[[  8  -5  54 -12  -9  44  48  32]
 [ 32   2  -9  16  55  -3  26  40]
 [ 35  -6  57   0  32  45  64  72]]
->
[[ 35  -6  57   0  32  45  64  72]
 [ 32   2  -9  16  55  -3  26  40]
 [  8  -5  54 -12  -9  44  48  32]]

[[ -1 -24 -56]
 [ 10 -22  22]
 [ -8  -4  46]
 [-10  -5 -37]
 [ -6 -15  24]
 [  5  21  11]
 [-16   2  23]]
->
[[ 10 -22  22]
 [  5  21  11]
 [ -1 -24 -56]
 [ -6 -15  24]
 [ -8  -4  46]
 [-10  -5 -37]
 [-16   2  23]]

[[-22  19  52   3   7 -12  19 -33  51]
 [-12  10  24   2  27  15 -14 -13  -3]
 [  1  -5  -3   7 -65 -36  40 -25  22]]
->
[[  1  -5  -3   7 -65 -36  40 -25  22]
 [-12  10  24   2  27  15 -14 -13  -3]
 [-22  19  52   3   7 -12  19 -33  51]]

[[ 21  27  27   1 -32]
 [-46  -8  21  -1 -12]
 [ 36  50  24  19 -33]
 [ 43  69  50 -38 -16]
 [ -6  57  64 -49 -21]
 [ 23  57 -15   2 -30]
 [-32 -45 -50   8 -12]
 [-15  37 -34 -21 -26]
 [ 78  40  80   7   1]]
->
[[ 78  40  80   7   1]
 [ 43  69  50 -38 -16]
 [ 36  50  24  19 -33]
 [ 23  57 -15   2 -30]
 [ 21  27  27   1 -32]
 [ -6  57  64 -49 -21]
 [-15  37 -34 -21 -26]
 [-32 -45 -50   8 -12]
 [-46  -8  21  -1 -12]]

[[-11 -12  59   8   9 -31]
 [-15   4 -61 -18   9  -2]
 [-34  -5   9 -16  -4  24]
 [ 30  11  -3  -1  -8 -27]
 [  6 -18   9   8 -18  -8]
 [ -1 -23 -45  10  11   2]
 [  4  -2  22   3  -5 -46]
 [ 32 -11 -80   1   0   3]]
->
[[ 32 -11 -80   1   0   3]
 [ 30  11  -3  -1  -8 -27]
 [  6 -18   9   8 -18  -8]
 [  4  -2  22   3  -5 -46]
 [ -1 -23 -45  10  11   2]
 [-11 -12  59   8   9 -31]
 [-15   4 -61 -18   9  -2]
 [-34  -5   9 -16  -4  24]]

[[ -6   6 -39 -52 -58  25 -25  -1]
 [ 34 -17 -39  44 -55  48 -44 -19]]
->
[[ 34 -17 -39  44 -55  48 -44 -19]
 [ -6   6 -39 -52 -58  25 -25  -1]]

[[-10  37 -24  51]
 [ 58  21  49  12]
 [ 37   0  40 -13]
 [  1  58 -13  67]
 [ 20 -19   7  -8]]
->
[[ 58  21  49  12]
 [ 37   0  40 -13]
 [ 20 -19   7  -8]
 [  1  58 -13  67]
 [-10  37 -24  51]]
